(in the rows, 128 means zero)
Each path is a new rotation, seen through one point. The rows after it are directions, each followed by how far the rotation turns it, in deg/step (0 if it stays put).
Each turn is a multiple of 5 degrees from 10 to 175, or 0.
Each row of a path follows its step; steps can be skipped.
Path 1:
step 0: [124 112 122 127 127 124 115 133 123 139 124 127 139 108 129 116 118 128
 128 122 123 121 121 131 138 121 122 131 118 129 126 143 127 139 129 117
 127 133 130 131 134 130 122]
step 1: [124 131 126 138 128 128 118 117 121 122 112 129 140 139 129 118 139 129
 135 118 121 130 120 130 143 122 125 122 135 129 120 140 120 132 120 134
 132 126 141 126 128 125 131]
step 2: [130 139 114 131 125 135 120 130 128 131 128 125 133 134 125 135 129 123
 129 113 138 124 123 147 126 129 124 119 125 123 141 136 139 124 119 135
 134 131 133 125 128 119 110]
step 3: [135 133 139 131 129 133 111 118 121 138 118 127 120 125 131 144 121 124
 139 127 128 119 120 126 116 123 142 123 125 127 129 132 134 116 124 125
 125 139 137 135 130 135 127]
step 4: [133 134 140 129 120 113 122 132 130 114 115 124 117 110 132 127 119 122
 128 126 131 131 128 132 131 119 130 119 123 125 128 125 127 132 140 131
 136 143 131 126 122 117 128]
step 5: [129 128 119 133 127 132 126 130 131 129 117 123 115 120 128 125 121 133
 128 126 123 120 117 141 139 129 136 136 121 132 130 139 125 144 137 132
 125 128 132 112 117 142 132]
step 7: [130 134 125 126 134 133 118 127 126 127 128 138 139 129 142 130 119 132
 134 122 143 137 120 133 124 124 119 114 123 137 127 132 149 132 125 115
 123 123 132 117 122 124 131]
step 8: [133 118 130 127 122 121 118 125 133 138 124 146 143 119 120 143 121 119
 131 118 131 127 122 128 134 122 131 135 136 125 124 140 131 126 138 124
 123 136 139 130 131 126 126]
step 9: [126 143 126 146 115 124 124 115 121 113 127 129 126 117 125 124 135 120
 130 119 125 125 128 128 132 129 122 128 122 130 125 137 134 132 140 134
 129 129 145 140 130 126 132]
step 10: [136 121 122 138 125 133 112 120 128 124 125 129 116 134 125 129 129 133
 128 117 120 135 135 149 123 129 128 121 121 117 141 133 129 138 134 134
 125 128 125 129 123 135 114]
step 11: [126 120 128 124 123 125 103 128 115 141 127 111 125 125 133 119 119 126
 133 134 125 118 123 131 117 116 124 125 123 125 128 137 131 135 119 123
 126 131 131 136 124 127 125]
[126 130 130 131 130 130 127 130 124 130 125 123 129 128 124 127 128 128
 130 128 125 125 129 130 130 127 130 124 127 127 129 128 124 124 123 128
 132 130 127 127 130 127 122]  35
Path 2:
step 0: [132 134 130 138 116 135 129 113 125 126 118 123 118 130 117 134 113 127
 146 133 138 130 132 129 130 129 131 126 111 130 113 121 136 127 119 135
 114 130 135 120 128 132 137]
step 1: [123 134 124 124 121 112 118 139 129 112 129 131 134 125 121 134 109 113
 125 118 138 127 132 127 134 127 121 136 125 131 129 133 128 136 138 128
 135 125 122 129 108 136 136]
step 2: [126 136 136 127 126 123 122 106 120 138 112 123 120 132 131 130 134 133
 131 123 129 137 118 130 115 138 127 132 129 121 119 128 134 134 134 133
 135 128 114 143 112 132 127]
step 3: [121 136 136 123 122 113 121 124 129 125 119 122 117 122 128 149 129 133
 134 132 125 120 122 126 133 133 122 127 121 141 132 136 137 114 127 141
 123 130 138 112 137 136 137]
step 5: [124 130 135 127 138 111 125 129 133 124 113 132 122 129 125 126 124 126
 140 121 140 142 131 132 124 122 106 132 131 137 136 125 129 133 128 135
 140 123 123 144 118 138 131]
step 6: [130 143 140 150 116 121 123 114 125 137 119 121 117 127 129 132 120 130
 127 130 111 125 125 124 121 132 127 116 120 130 120 138 134 129 130 129
 125 122 120 130 129 138 135]
step 7: [119 135 136 117 123 124 112 129 145 122 128 136 136 127 121 155 125 136
 121 127 127 124 134 132 126 132 121 134 121 124 136 132 117 132 130 138
 127 131 124 115 124 134 134]
step 8: [118 126 129 121 136 124 119 111 131 133 123 129 125 135 112 119 128 131
 143 112 139 139 127 126 126 129 135 112 123 132 121 131 122 129 121 143
 122 122 119 134 124 133 122]
step 9: [133 148 134 136 123 105 127 142 128 132 122 132 119 119 117 124 123 140
 134 132 133 127 127 126 126 120 119 124 126 135 139 136 137 131 129 131
 139 114 131 125 133 134 132]
step 10: [123 138 139 141 123 132 125 112 138 130 132 139 130 131 131 135 118 133
 124 134 117 129 130 134 126 143 127 123 129 123 128 117 130 149 125 131
 123 121 121 122 120 144 121]
step 13: [126 137 138 133 124 118 118 132 128 124 124 140 126 122 120 132 122 140
 124 138 144 120 124 125 123 130 126 138 140 124 133 116 131 140 124 149
 139 126 131 119 116 126 125]
[128 125 127 124 125 130 124 128 127 132 131 127 129 129 131 125 124 126
 127 132 130 128 123 127 126 126 122 124 126 130 130 124 128 127 130 126
 129 131 126 127 131 126 126]  0
[133 128 129 130 125 128 127 128 129 128 130 129 131 130 132 134 125 126
 128 130 129 128 131 131 130 129 130 126 131 128 124 128 129 129 125 133
 131 129 128 122 132 128 128]  110
[130 128 125 129 128 125 131 127 127 128 132 127 130 133 127 126 128 130
 127 129 124 131 127 125 126 131 130 124 125 127 123 127 130 130 128 131
 122 130 126 131 127 130 125]  175
[125 124 132 131 131 130 129 124 124 124 127 126 124 129 129 125 128 125
 128 130 130 128 130 126 128 128 127 126 128 132 131 126 127 126 127 136
 128 129 131 127 128 128 128]  135
